One vector is turned by the same rotation once a tick. Each row is the vector after some number of ticks, and that number follows the row.
The counts run from 0 to 825.
[-15  -6 -22 -22  -8 -15  18  -3   4   4 -13  -3  -9  11 -13   3 -17  12
 -12 -10  15   7  18  15   3   4  -4   1   8  14  -2   0  15 -12 -11  20
  35 -20]  97
[ -7 -10 -13  -1  -8 -16  11 -10   8  -6   5 -10 -21   5  17   2 -14   3
  18   4  23   3  27   1 -12  11  -1  18  30   3   3 -11  -2 -34  -4   3
  10  25]  401
[-10 -27   2  -3  -2   2 -10  -9 -19  10 -18 -10  -1  16  -3  -6 -11  -6
 -10  21  -2  10  12  -6  18   4  22 -19  27   0  17   5 -11 -13  12   2
  26 -18]  769
[ -2 -13 -28 -14 -19  -7  11 -32   3  11   0   1 -14   8  -8   6 -19   0
 -10   4  14  22  19 -15  10  -7   8  -7  23 -11  -9  12  11 -18  -2   9
  29  -5]  696
[ -7   7   5  -4  -6 -14   2   6 -12  17 -18   1 -31   0 -19  19  -1  12
   3  -2  14   6  16   8 -12   4  14   7  43   7  -1   1  11  -5   8  23
   3  -3]  109
[-14  11  -5  -3  -7 -25  19   2 -14  30  11  16 -15 -14  -2   3 -13   6
 -12  -3   6  24  24  21 -23   9  -2  -5   7  14   6   1 -10  -8  -7  -9
  17  -2]  734
[ -6  -7 -10 -16  -7 -12   8 -12  -6 -10  -3 -15 -15   0  10  -2 -10  -2
  -2  20   7 -10  32  -4 -13  10 -11   9   9  -4   7  -2 -25 -44   4 -17
  16  11]  74
[-28  -3 -12   2  -8  -8   6  22   7   1  -8 -14  -1  -6  11  13  -3   5
   2  25  13  -7  26   1  -8 -14  -5  14  19  14  15   9  -8 -21   9  10
  30   8]  588
[-14  26  -4  -9 -11  -5  -2 -10 -19  22  15  11   5  -7 -11   1  -7  -1
  -6   5  12  14  30   0 -22   7  11   7  23  12   6 -12 -13   4  12 -24
  17  12]  138
[-19  -2 -23   2  -8 -14   6   1  10  23   2  17  -8   4  15   3 -17   1
   8   8   4  32   8   9   4 -10  17   0  32  13  11  14  14 -14  -3  10
  26  -8]  115
[-13 -26   1  -3  -8  -5   1  -6 -10  19 -22  -6  -6  17   1  10  -9  -1
  -8   9   4  12  14   2  20  10   7 -27  29   1   7  12 -17 -14   6   1
  25 -20]  768
[-19  -1   0  -4 -20  -8   1  -6 -20  13   5   6  -1   3   4   4 -23  -8
 -20  19   6  20  13   3   0  12  10 -30  18   5  15   2 -24   2  11 -11
  28 -11]  752
[-14   8 -13  -7  -8 -15   2  -2 -25  16  -4  11   7   9 -17  -7  -8  -2
 -24   9   8   6  18   8  -8   7  22  -9  13  21  15  -5  15  11   2 -11
  35 -16]  631
[-12  -3 -30 -17  -4  -8   8 -22   0 -13   8 -20  -8   7 -21  -6 -14  16
 -10  -4   9  -7  18  -5  -4   3   3  15   9  -5  -3  -1 -19 -28 -16   2
  27   8]  284
[-19  20  -3 -12  -2   3  13  -9 -12  11  -9  17  -8  11 -31  19   1   8
   0 -19   4  11  15   2  -8  15  13   2  28   5  -1  18   4   0   9 -14
  31   2]  21
[  2  -5  -5   0  -4 -16  -3   5  -1  -3  -1 -16 -22   8   2  -4  -6   4
   1  18  16 -11  33  -6 -13  -5  16  32  32   9   9 -11 -13 -25   6   6
   2  19]  195
[-12 -44 -18  -3   8  -2   7 -17 -10  18 -20 -23 -13 -10  -2  -7   2   8
   6   4   9  -7  27 -10   8   1  -6   3  12  -1 -10   1   1 -28 -13  -3
  12   6]  578
[ -7 -16  -1  -9   0   5  -1 -24 -16  -6 -12  -3 -19  19 -10   4  -8  -6
  -8  13  -5   5   8 -21  14   3  26   0  25  -5  21  13  -2 -26   9   0
  21  -5]  88
[-19 -22  -6  -5  13  12   0 -12 -17  14 -16 -10 -10  10  -7  -6  -2   0
   9  10  -9   8  15 -17  18 -10  18  19  27   2  23  15  -1 -25   5  -5
  11   2]  786
[-35 -32   5  -6   6 -10   4   9  -4  19  -9   5 -28 -15  11  -4   2   5
 -11   1   0  -1  25   8   5  13 -10  -8  16  16  -1   3 -12 -10  -5 -11
   7 -10]  662
[ -1 -11 -25   5   9 -11  -5  -1 -21   7 -14   4   2   6 -20 -12 -12   6
  11  15   1  -3  11   1   9   6  27   1  29  -8  -3   9   0   1  21 -26
  29  -4]  637
[-10  10 -27   1  -7 -10   9  -2 -13  31   4   0   4  -6 -26  10   1  16
 -12   4  10   4  25  -5 -15 -18  17  19  16  17   4   6  11  -1 -11  12
  29   2]  510
[  1  -9 -28  14  -7 -25   5  -9   4  -9  13   1  -2  28   3 -11 -26  -2
   1   8  18   4  18  -7   3   6  30  18  21  12  12  -4  -5 -10  -5 -11
  25   3]  815
[-14  -6 -31  -6  -2  -2  -4  -3  -6  -1  -3  -9  15  -2  -7 -10  -2   2
  -1  20  -1  -6  14   2   3  -2  12  -8  16 -18  -5  18 -11 -18  14 -20
  47  -1]  161
[-19  -6 -16  -8 -20  -8  11 -14  -8   4 -20  -3 -22   6   1  23  -7  -4
  13  16  12   8   9 -10  -4   4  -1 -14  35  -2   4  10  19 -29   2   9
  15   6]  502
[ -5  -3 -22  10  -6 -18  22   6  -8  29  -7  -7  -4  -6 -20  11  -5  15
  -8   1  20  -2  31   3 -13 -11   5  16  10  19  -5   6   9   7  -7   8
  24   1]  511
[-23   6  -7 -20 -13  -6  23 -17   3  14  10  15 -18  -7  -8  10 -13   1
 -22 -14  17  20  34  -4 -10   7  -2   5  14  22   6  -1  11   5   1  -4
  25   0]  408
[-22   0 -19  -7   0  -3 -16  -9 -14   9  21  -1 -12 -29 -12 -16  -3  12
  -2  11  -4   0  18  -5  -4  -7  19  10  31 -13  -9   6 -28 -12   9 -10
  17   8]  61
[ -9   4   7  -8  -1 -14  -5  18 -10   4   1 -17   3  -7  -1  -7  -4   7
 -15  15  13 -11  42   9 -14   0   5  17  20  15   9 -12 -29  -5  20  -4
  24   1]  466
[-17   4 -11   1   2 -23  18   3 -16  20  12   7  -9 -10  -5  -3 -14  12
 -11  -4   6  13  21  22 -25  11   3  12   3  20  18  -6 -14 -10 -20  -7
  18   5]  733
[-17 -20  -6  -3  -1   1  13   0  -7   5 -11 -16  -5  10 -21  11   4   7
 -23  -8  15 -20  37 -16   7   6   4  12   8  23   8  -2  -5  11   1  -5
  28  -1]  289
[ -3 -14 -26   0  -2 -20  24 -17 -14  24  -2   6 -19  -8 -11  -4 -31   6
  15   8   9  10  23  -1  -4  -5   1  23  17  12   5  -4   8 -11  -8 -16
  -8   3]  119
[-15 -27 -28  13  -7 -16  20  -5   3   4  15  -6 -19 -10   5   0 -29   9
  -6  12  13   3  21 -12   5 -15   7  21  12   8   9   7  -5  -5  -4   3
  16   5]  799
[ -6   0 -13   7  10 -14   6   6 -23  -2 -12  -2 -15   3 -36  -3   3  15
  -7 -10   5 -17  12  13 -14  16  28   9  21   8  -2   3   9   3   4 -10
  32   0]  228
[ -5 -10  18  -6   0  -1   9 -16  -9   8  -3 -21 -19  10  -5   8  -5   7
 -11 -25  12  13  28   5  -6  18   5   2  22   1   0  -2 -31 -22  -8   3
  22   6]  479
[-17  -6 -19  13   0 -15 -10  -2 -10   7  16  15   1  16   7 -11 -16  -3
   7  16   2  13  12  -7   2   9  32   7  31  11  20  -2 -20  -8  -5 -21
   8   8]  133
[ -1  20 -17   3  -6 -11  11 -16 -12  18  12   5   2   1 -25  10   6   5
 -11  -4  13  -2  35 -17 -22   1  22  18  15  10  -3   5  -5   0   4 -21
  22  16]  820
[-18   8 -12  -3   2 -13 -22   2 -21  25  -1   8  -4 -11 -21   1  23  13
   3   8   0  -4  16  -1 -15   4  23 -10  42   6 -14  -1  -1  -5  -3  -1
  10   5]  642
[  1 -11 -17 -27  -9 -13  10 -33  -4   8  -1  -2 -27   8 -24  -4 -14   5
 -16   1   4   8  21 -15  12  -2  10   9  21  -1 -10   3  -2 -19  -6   4
   7 -18]  491
